The rows of T fall into 3 groups, which share some directions, and each row is roughly a mix of its group's hidden directions.
T (120 x 11):
[[ 10 -24 -30  19 -18 -25   9  50  11   5   8]
 [  9  -1 -28  17 -38 -33  -6  18   4  36 -20]
 [-30   9  11  31 -18 -22 -31 -26  23  25   0]
 [-31  -6 -20  26 -28 -35 -14  -3 -18  33  -4]
 [ 25  -6 -23  14 -28  21 -13  -8  13  50  11]
 [-10  -9  30   0  32  15   4  -4  -7 -35  44]
 [ 17   5  45   1  17  -1 -12 -45  28  -4 -14]
 [-37 -15   0  33 -18 -34 -16 -13 -16  21  20]
 [ 31  -4 -13 -35  15  16  24  36   5   4 -31]
 [ -6 -41   5  43 -21 -31   3  10 -15 -13  14]
 [  3 -30  18 -14  22  22  27 -10   2 -42  27]
 [-16  -6 -37 -14 -15 -19   3  38 -39 -16   4]
 [-27   8 -10  41 -16 -39  -7  31  12  15  -5]
 [-18  24 -33  -1 -13 -10   2  36 -46   1   7]
 [-11  16  -5  51 -28 -21   2  18  28  -4  17]
 [ 27  -6  31   6  18  16  -5 -24  51  -7  12]
 [-19  -3  14  -6  34 -40   9  -6  17 -28 -34]
 [ 21   1 -12  16 -40  26   4  -7   7  10  48]
 [ -6  -7 -14   7  34 -47  15   6  29 -18 -23]
 [ 31  30 -11 -21  24  26 -16 -39   3  15  -6]
 [-16  -3  32 -32  16   0  -4 -41 -11   7 -36]
 [  5  14 -10  11 -28   5 -36 -15 -17  51  -7]
 [ 33  -6  25 -25  25   6   4   4  15  26 -41]
 [-12  27  -9  17 -14 -20 -34  -1  30  31 -29]
 [ 18  19  40   4  34  32  -6 -12  32   5   0]
 [-10  48  -7 -34   0  22 -10  -4  27  27  -8]
 [ 52  -2 -18 -29  13  24   9  25 -14 -15  -3]
 [-39  -5  14 -18  24 -19   7   8 -23 -19 -41]
 [ -3  -6  31 -34  32  15  -9 -44  -8   7 -11]
 [-18  -6  35 -40  20  13  -9 -37 -19   0 -10]
 [-22 -10  23 -44  23   8  -8 -20 -30   9 -25]
 [-14  -5 -10  40 -29 -43  -8  15  -1   7  28]
 [-26 -28   6  27 -13 -37  -2  22 -34 -17  -2]
 [  0  38 -15  -3  -3   8 -14 -12  37  46 -12]
 [-33   0 -28 -13 -14 -17   6  26 -46  -1 -19]
 [-55   1   3  23   4 -12 -27  -2   4  25  23]
 [ 12   4 -31  34 -26 -26  -2  30  28  15   9]
 [-15 -50  14   6  -7  -4   3 -14 -45   9 -17]
 [ 31  -6  -9  20 -40 -33  -4 -19  18   7 -28]
 [ -6  -7  30 -38  27  19  -6 -40 -19   0 -13]
 [-26  25 -27  -7 -16 -14  17  38  -1 -32  19]
 [-31  12   3 -15  30 -26  13  19 -20 -24 -36]
 [  0 -34 -30 -13 -22 -15   3  34 -29  19 -19]
 [-48 -26  10  22 -12 -23  12 -16 -22   8  23]
 [-41  -2   0  31 -23 -26 -18 -12   9  35   8]
 [ 13   6 -18  12 -40 -22  -6  -4  17  38 -34]
 [ 20 -39 -24  29 -21  -9 -14  -8 -17  33  13]
 [ -2  28 -10  29 -34 -33 -15  18  20  27 -10]
 [-13  11  27  -8  42  23  -9   4 -23 -21  36]
 [-10  27 -14  16 -29 -25 -17  -1   3  38 -34]
 [-20   1  28  -2  37  19  -1  -1  -2 -34  40]
 [-48  31  27 -29  12  14 -12  -5   8  18  -3]
 [-12 -10  33 -27  31   9 -15 -44  -7  17  -9]
 [ 21 -43 -18  23 -38 -19  11   8 -22  -9  -1]
 [ 36  -2  26  -9  16   9   5 -30  47  -5  -9]
 [-22  -1  -9  15  42 -44  -3  22  15 -14 -15]
 [  0  11  10   7 -35  50  -5  -9  11  24  30]
 [ 17   3 -30  42 -38 -14  11  25  16  -6   8]
 [  1   0 -15  48 -16 -21   3  35   5 -20  29]
 [-32  25 -33   4  -9 -32   2  34 -22 -11   2]
 [-16 -10  -2  39 -15 -28 -27  -8  -8  -2  44]
 [-14  -8  -9  55 -16 -27   3  33   3  -3  13]
 [ 18  -8 -18  47 -26 -23  12  22  28  -6  12]
 [ 21  12   8   4 -26  48 -16  -9  -7  34  22]
 [ 33   6  35  -1  24  12 -16 -31  36   6  -9]
 [ 14 -54   0  27 -23 -18  18  -7 -10   5 -20]
 [-40  19 -15  -8 -34 -24   2  -8 -22  13 -31]
 [ 18   7 -27   7 -18 -22 -28  11   5  41 -34]
 [ -5  12 -15  46 -12 -20   9  41  27  -7  14]
 [-22 -38  -7  22 -19  -6  -3  11 -47  20  -9]
 [ 24  -2  32   7  12   9  -6 -36  50   2   1]
 [-24   3 -31  11 -23  -6   1  34 -35  -8  32]
 [-10  -1  -6 -14  41 -37   5  24   1 -31 -27]
 [-25  -3  12 -15  18 -22  25  11   4 -55  -4]
 [  4  -7  16 -25  36  27  16  -2 -37 -29  15]
 [ 20  21 -24   7   3  -2   5  40   3 -39  32]
 [ 22 -16   5 -19  12  11  23 -24 -27 -49  -9]
 [  1  11 -20  52 -22 -23  -2  23  26  10  12]
 [  4 -41  29 -19  34  12   9 -30 -13   6 -17]
 [-13   1 -12  -7  28 -34  10  32 -28 -38  -4]
 [ 15   0 -31  23 -26  16 -10  18 -11  25  43]
 [ -9  12 -11  12 -30 -18  -8   8  19  53 -25]
 [-39 -28   0  30 -19 -28   6 -17  -3 -10  29]
 [ 25  -2  12 -28  28  35  21  27  21 -19  13]
 [ 26  23   5 -20  10  37  15 -19  -9 -43   7]
 [ 43  14  -1 -32   9  41  21  16   5 -13  -3]
 [-16  -5 -12  -2  24 -43   2  -3  -9   9 -51]
 [ -7 -43   1  27   7 -28  -1  -3 -33  16 -29]
 [  7 -14 -29  11 -33  24  -5  20 -22  20  39]
 [-33   7  22  -3  33 -30  10   0  17 -32 -25]
 [ 19  -4 -27  43 -17 -21  13  37  14 -15  10]
 [ -1 -27  28  -7  43  10   3   1   6 -35  30]
 [ 51   4  -7 -30   1  19  21   1  -9 -19 -30]
 [-12  -9 -39   4  -9  -9  13  39 -42  -5  16]
 [-10  57   0 -26  12  21 -17 -22   7  13 -11]
 [-30 -12  -3  39 -25 -39 -13  -5  22  10  15]
 [-22   7 -22 -10 -14   7  10  34 -55  -4   4]
 [-41 -18 -20  29 -29 -30 -10  -8  10  19   9]
 [-30  15 -34   5 -16 -13   5  38 -38  -2  10]
 [ -3  10 -29  11 -36 -25  -7   7  -4  39 -33]
 [ 10  -9  24 -28  43  43   1  -7   3 -14  17]
 [-11  -8  35 -32  17  20  -3 -46 -13   5 -14]
 [ 10 -30   4  -2   7   7  29  16  14 -41  40]
 [ -3   6  -8  41 -15 -14  11  40  18 -24  30]
 [ 25   8 -25  33 -16   2  20  34  16 -28  22]
 [ 38   8  22  -4   8  26  10 -27  45   6  -1]
 [ -5  11 -25   7  32 -23  28  41  -9 -27   5]
 [-16   8   1  15 -38  36 -15  -4 -17  38  22]
 [ -2   4 -31  -2 -22 -15   1  32  -1  48 -27]
 [ 15   3 -35  46 -29  -1  12  32   6   0  10]
 [-25 -23   3 -13  28   5  17   0 -50 -21  16]
 [-15 -34  25 -18  46  -5  -3 -12 -20  14 -20]
 [ 41 -13  -6 -31  13  22   2 -17  17  -8 -40]
 [  4 -12 -14   3 -32  36   3  -1 -38  39   9]
 [ 12 -10   5  -5 -45  40  16 -15 -10  -2  35]
 [-10  28  -6   7 -32   6 -15 -16  27  45 -22]
 [ 17  -6  -5   8 -41  40   6 -10 -11  18  37]
 [-12  -8  20  -7  37 -30   4 -17  18 -10 -46]
 [ 26  -6   6 -34  15  25   2 -46   0  14 -25]
 [ 54  -8  -3 -28   4  25   2 -21  -5  -2 -29]]

Here is one row of each group, with its name. Which group are the others in?
[ -4   9 -16  15 -28 -23 -25 -15   1  44 -32]	<4>
[ 10   3  12   0 -22  53 -11  -5 -28  30  19]	<113>
[-23  14 -17  36 -12 -19   1  51  12   3  11]	<25>

[ 34  -1  30   1  19  17 -10 -36  30  21 -15]	<113>
[  3 -54   5  21 -14 -29   7  13 -23 -19  13]	<25>
[ 28  12  -3 -27  27   3  17  47 -19  -7 -21]	<4>
[ 43 -12  24  -3  16  29   2 -24  38   6   3]	<113>
[-14 -20  -1  -8  39 -12  23  31 -22 -37  -5]	<113>
[-11  -4   6 -42  34  -3 -23 -17 -21  30 -23]	<25>
[ -1 -11  20 -45  22  19  -2 -34 -24   5 -23]	<25>
[ 18  -2 -19   0  41 -16  14  41   3 -32  13]	<113>
[ 29 -53  -9  14 -21  -1  32   7   4  -3 -13]	<25>
[  8  32   3   4  10  33 -27  32 -30  17  21]	<113>
[-42   2  -8  26 -13 -37   2  25 -22  18  15]	<4>
